Each path below is one point turned by a fixed rotation once a step. After each direction that follows a path, write how fast that rotation turns it, in degrees per step (0 if it stays still).
Each turn is a multiple of 5 degrees from 10 to 175, or 0.
Each row of a path follows its step; steps can be skipped.

step 0: [-28.5  10.2  18.0  -5.2  -9.7  26.9  24.4  -3.3   7.6   6.7   8.1  -3.2
 -30.1 -26.6  14.3  23.2  25.2  -3.0  16.7 -14.0 -13.2 -39.4 -10.9   5.6
  -2.6  -8.1  -2.1   0.7  -6.6  -0.5   1.6 -10.4 -12.6  -6.2  -2.9   3.2
 -14.1  29.1]
step 1: [  5.0 -31.6   4.1 -16.7 -20.8  15.5   6.0  -1.8 -22.2 -12.7   0.5  18.6
   1.0  -1.7  -9.0  -2.3  -1.5 -32.8  -7.8  -9.8 -18.9  -1.0 -24.3  -8.0
 -35.2  -1.6 -14.3  16.8   0.3  -4.6   4.1   0.4  -1.9   7.6 -20.8  14.2
 -42.1   2.2]
step 3: [ -8.6  -5.5  -3.2   1.6  19.3  -3.9  27.1  23.0  14.0  16.0  30.5 -15.0
 -19.5   9.5   6.8 -14.6  31.1  -3.7  -3.9 -26.4  -7.3  28.1 -14.9   6.5
   5.4  11.1 -17.4  -8.7  24.4  -3.2   7.9   9.4 -32.3  -2.8  -9.9  17.9
  19.6  -3.6]
step 4: [ -5.1  15.5 -32.8  -8.4 -13.7  -0.1 -18.1  20.5   0.2 -22.2   4.0 -21.8
  -3.4  11.6 -16.4  14.4  29.7 -10.1  39.7  13.0  -0.4  30.1  -0.1 -14.8
 -25.7  10.0   4.6  14.0   2.3 -16.7   2.5   2.7  -9.0 -10.4  -5.3   6.9
   0.4  19.7]
step 6: [ -5.4  12.7  30.6 -14.8  -2.1  32.0  -7.6   9.5  -9.7  40.1 -13.8  20.7
   7.2   6.5  -5.6 -15.4  24.3 -13.8 -11.7  -3.4  22.4  17.3 -14.6   1.7
   5.7  18.8 -24.2   3.1 -22.4   5.0 -24.0   2.0 -11.3  -7.1  -5.3   3.9
 -15.4  12.5]
step 7: [ -8.9  15.6  -3.0  19.9  14.6  -2.0 -16.3 -33.8   9.0   5.3  -8.0  -9.4
 -23.3   3.1  -3.0  12.2  26.4  -6.5  -9.0   6.7 -18.7 -12.5 -38.1 -16.7
   3.9  11.1  -1.0  30.3 -15.7  13.0   0.0 -23.7 -18.6  -3.7   2.2  19.7
 -21.2   1.7]
step 8: [-17.5 -18.0 -10.8 -19.8  13.0 -12.7  10.2 -12.9 -29.9   0.6  35.4   4.1
 -12.3  -4.6  -5.0   0.8   6.6 -12.9  -9.2  -7.9 -16.6   4.0 -18.6  16.4
   4.3 -18.5   6.8  -4.9   3.7 -24.4  12.8 -17.9 -24.2 -19.6  16.4 -10.6
 -41.3  10.4]
step 9: [ -1.2  -1.5  26.8  15.4  17.7  11.5  11.2  -9.2 -32.1 -18.2  25.1  10.0
  -7.2 -19.6 -10.0  -9.5  19.5 -26.1  25.9   5.5  20.0  15.2  12.1  -5.2
 -30.6  24.0   9.2 -12.7   5.4  -2.7   4.7 -17.4  -6.7  -0.8 -24.7 -11.6
  -2.2  -5.8]
step 10: [ 20.0   2.4   3.4 -17.2  37.1   6.4  13.8   3.1   7.4 -41.8 -10.2   7.4
  -7.6  -9.6 -18.8  -4.2  34.2  -8.1 -15.7 -15.8  -2.0  11.4   0.4  -2.2
  12.9   4.6  -8.7  25.4   5.7 -14.2   4.7   0.5  -6.4  28.8  -8.5  21.3
  21.2  -4.6]
step 14: [-13.4  -4.2  19.0 -10.3  16.9  -1.3 -16.1 -38.5  28.3   2.7 -11.8   7.4
  12.1  12.8  -5.3  -6.6  11.3 -11.5   4.7 -19.8  -1.3  17.7   6.7   4.5
  -6.2  20.0  18.4  -0.5   7.4  16.5 -17.4 -17.7 -14.2 -10.9 -18.2   5.8
 -46.1 -17.5]
Directions:
[  2.8   2.4   2.1   1.3  -2.5   1.2   2.1   3.2   2.3  -0.7  -9.1 -11.2
  -1.9   2.4 -12.0  -1.1   4.9  -1.2  -0.8   3.1   9.9  -0.3  -5.3   5.1
  -0.8   1.1   5.8  -6.3   8.1  -3.0   5.4   9.7  -0.4   7.4   6.5  -4.6
   1.1   2.2] : 55
[  5.9   4.8   0.6   6.0   3.8  -6.5 -11.0  -8.8   0.8  -5.7  -4.3  -0.9
  -2.7  -5.1  -1.0   2.4   2.4  -2.7  10.8   3.6  -0.3  -8.2   3.8   1.6
   2.5  -0.9  -6.0  12.1  -1.1   1.2   8.1   1.0  -0.6   1.3   4.9   0.3
   5.8  -2.3] : 140
[-0.3  2.6  3.3  1.1 15.4  2.2 -4.7  0.9 -9.8  1.5  2.9  2.3  2.0  0.9
 -4.2  5.8  3.2 -3.1 -7.3  9.1  2.3  8.0 -5.1 -4.9  1.4 -1.6  4.8 -1.7
 -5.5 -3.4  1.8 -8.4  1.5 -0.8  9.3  0.6  5.7  0.0] : 20
[ -7.9  -6.0  -2.9  11.6  -4.5  -4.3  -7.1  -3.9   3.6   2.0  -1.7  -2.5
  -8.5   6.0   1.9  -5.6   3.3   2.9 -14.3  -0.2   1.0   3.4  -0.2   3.3
   3.9   4.6  -8.2   1.1  -4.5  -8.0  -1.9  -0.3   0.8   2.5  -0.5   1.0
   5.5  -1.5] : 85
[  0.9   2.3  -7.2  -4.0 -12.0   5.5  -1.5  -4.7  -7.4  -1.7   7.3   3.9
   6.2   0.8  -2.9  -4.2  -3.0   0.9   1.7   2.4  12.7   4.8  -1.7   1.4
   3.0   6.7  -4.1   8.5   1.8  -1.4  -1.0  -0.2   1.8  -6.9   5.9  -2.8
   1.8   8.9] : 155
[  3.2 -14.3  -0.4   4.0   4.0   2.8  -3.1  10.9  -0.1  -8.0   1.3  -1.7
   5.5   1.1   4.4  -0.2  -1.8  -1.3   1.2  -5.1   0.1   3.2   3.1  -2.7
  -1.1   1.3   0.0   0.9   8.7  -0.9   7.5   2.4  -0.4  -0.7  -2.0   9.6
  11.3   8.2] : 45

step 0: [-23.9  26.9  14.8  13.9  -8.5   9.3 -11.0   3.7  13.1   8.2  -0.9  14.5
 -22.2 -18.5  -1.3  16.3  -2.7 -16.9 -21.0  -3.0   2.5  15.9  -2.8  -0.6
  14.7   3.4  15.7  17.0 -11.2   5.3  -2.0   1.9   5.9   2.7 -14.6   2.7
  14.6  18.9]
step 1: [-10.0  20.8 -11.2  16.7  -0.1 -16.2  -0.5   1.6  19.8  -0.8   0.6  22.2
  -7.1 -13.3  16.3  -2.9  12.8  -0.9  -3.3   3.7  17.4  -2.4 -16.5   6.3
   2.3 -17.3  22.3  -0.6  -5.2  31.0 -16.3   2.6   8.4   9.1  10.8 -20.3
   5.3  12.6]
step 2: [-19.3  16.5 -15.3  15.9 -16.6 -17.1  -3.9  18.8  -8.6  -9.2 -17.8   3.5
   2.6   3.7  -3.3   2.3   7.1  17.4   2.7   8.9   5.9  13.1 -11.7  -7.0
   6.6  19.6  24.3 -12.0   2.8  24.5   2.2  10.0  12.0  18.4 -16.4   5.3
   9.4  18.6]
step 3: [-12.7   6.0   8.3  21.2 -19.3   4.2  -2.3  -5.9   8.0  -9.3  -1.5   4.0
 -17.2  -4.8  -1.4  14.5  22.1   9.2 -15.6 -22.6   5.0   0.8 -18.1   2.4
   6.5   0.2  -7.7  -8.1  -8.5   7.6  -2.4  21.7  17.8  -1.2 -16.5  10.2
  31.3  22.7]
step 6: [ 12.0  -2.7  13.0  19.6 -34.6  -5.6  -4.9  -7.9   8.8 -12.3  -2.7  -5.1
 -28.7 -29.1   4.6  10.9   1.8 -13.7 -27.9  -2.8   2.3   8.5  -4.9 -17.0
  -3.2  14.3   0.2 -11.8   0.7  -0.7  -9.6   2.3  -6.1   2.4  -9.6  11.3
  10.4  15.4]
step 9: [-24.4   4.7   8.7  27.2 -13.1   7.2 -24.0  -3.9   1.1  -5.3  -0.6  20.4
 -21.8 -21.7  -5.9  11.3  -1.4 -16.3 -14.8   2.9  16.3  18.0  -8.2  11.3
  -3.4   5.9  14.4  11.4  -3.8   5.9   2.0  -5.2  -5.7   3.8 -18.6  14.9
   6.6   8.9]
step 12: [-11.5  -1.8  11.6  28.3   2.4   8.6 -18.8  -7.5   8.3  -4.4   1.2   8.5
 -13.5  -5.9   4.0  18.7  12.6  -3.0 -17.5  -2.2  16.8 -12.5  -6.4   1.0
  15.5   5.2  -6.4 -16.4   1.9  16.1  -6.3  15.7  19.4   5.5 -21.2   9.5
  20.2  22.0]
step 13: [  6.8   4.5   0.3  20.6   4.5 -17.6   8.0   2.9   3.8 -17.0   2.7  10.5
   2.6 -22.5   2.0  -1.8  19.6 -10.3 -18.5  -7.0  -9.3 -12.6 -19.8  -2.6
  12.3   7.9  26.6  -9.6  18.2  16.1 -11.0 -10.9  22.6  -6.5 -13.6 -16.8
  12.4   7.3]
step 14: [-23.8 -16.0  -6.2   5.0 -17.1 -20.7  20.1   1.1  -0.5  -8.3 -20.5  -0.6
 -13.4 -20.2  -8.6  19.0  -1.6  16.2  -2.7   1.8  -4.9 -15.0   2.8  -2.0
   4.8  14.1  15.6 -17.3   7.3  15.7  -8.1  17.6   7.4  -1.2 -17.3 -20.3
   7.1   1.6]
step 15: [ 11.2 -18.1   1.7  16.5 -24.1  -4.6 -13.0 -11.3  10.5 -20.2 -16.8   5.2
 -38.9 -16.6  -5.9  12.6   9.8  -6.6 -13.1   1.5  10.5  -6.3  -5.5 -15.8
   9.4  11.7   8.9 -12.1   7.8  -8.9   3.6   6.9  -4.1  12.6  -4.9   1.7
  17.2  15.0]
Directions:
[ 1.2 -1.1 -6.0 10.1  2.9  3.6 -2.2 -5.9 -0.7  8.2  0.2 -2.2 11.1  0.7
 -9.8 -2.7  0.1  3.6 -1.4 -8.7 -3.1 -1.6 -5.5 -5.0  3.3 -1.4 -9.8 -1.9
 -0.1 -3.7  4.2 -4.1  6.6  4.8 -5.4  2.2 -2.5  8.1] : 80
[ -4.5  -2.4  -5.3  -1.0  -0.2   3.0 -10.4  -3.0  -5.2  -0.7  -7.9  -3.9
  -0.2   4.4   1.3   3.3   0.4  -4.1  11.4   3.1   7.5  -1.4   5.2  -3.6
  -6.4  10.0   0.2  -8.8   4.7   1.3   4.8   4.9  -5.8   3.4  -0.4   2.6
  -2.2   8.7] : 115
[-11.0  -4.2   1.7  -2.4   0.8   1.5  -2.4  -9.6   6.2   4.1   1.1   0.4
   0.5   1.7   1.1   6.5  -2.2   7.8  -1.4  -3.0   2.9  -5.7   1.1   3.8
  -7.5 -10.5  -6.1  -8.2  -6.6   5.8  -3.4   7.5   3.3  -6.9   5.0  -2.7
   1.8  -1.7] : 160
[ 1.6  3.7  0.8  1.3  2.8 10.9 -4.5 -2.5 -1.9 -0.1  4.0  8.8 -1.8 -5.0
  2.9 -0.3  6.4 -9.7  3.3 -7.8  1.3  4.3 -9.6 -3.1  3.9 -3.6 -1.1 -8.6
  2.9 -7.8 -6.1  3.3 -7.9 -4.0  3.1 -4.9  4.5 -2.6] : 120
[ 7.5 -1.2  5.6  1.8  3.8  2.8  1.4  3.3 -3.3 -1.0  4.8 -1.3 -1.0 -7.0
  8.5  8.6  2.1  7.9 12.4  4.6 -1.8  6.7  1.2  4.5 -4.1 -6.1 -3.6 -4.4
  1.5 -5.1  4.5 -3.6  8.2 -1.8 -4.3  8.5  2.4  2.6] : 55
[  3.2   0.4   4.1   8.0   7.0  -3.9  -3.9  -3.2  -2.2  -1.5   2.4   5.5
   1.5  -4.3   4.1   1.7  -6.0   5.4   0.2  -5.4   5.5 -10.3   6.9  -3.6
   9.0   4.4   4.7  -2.7  -2.6   0.6   9.7  -0.2  -5.3  -6.2  -5.4   0.4
  -3.6 -10.1] : 20
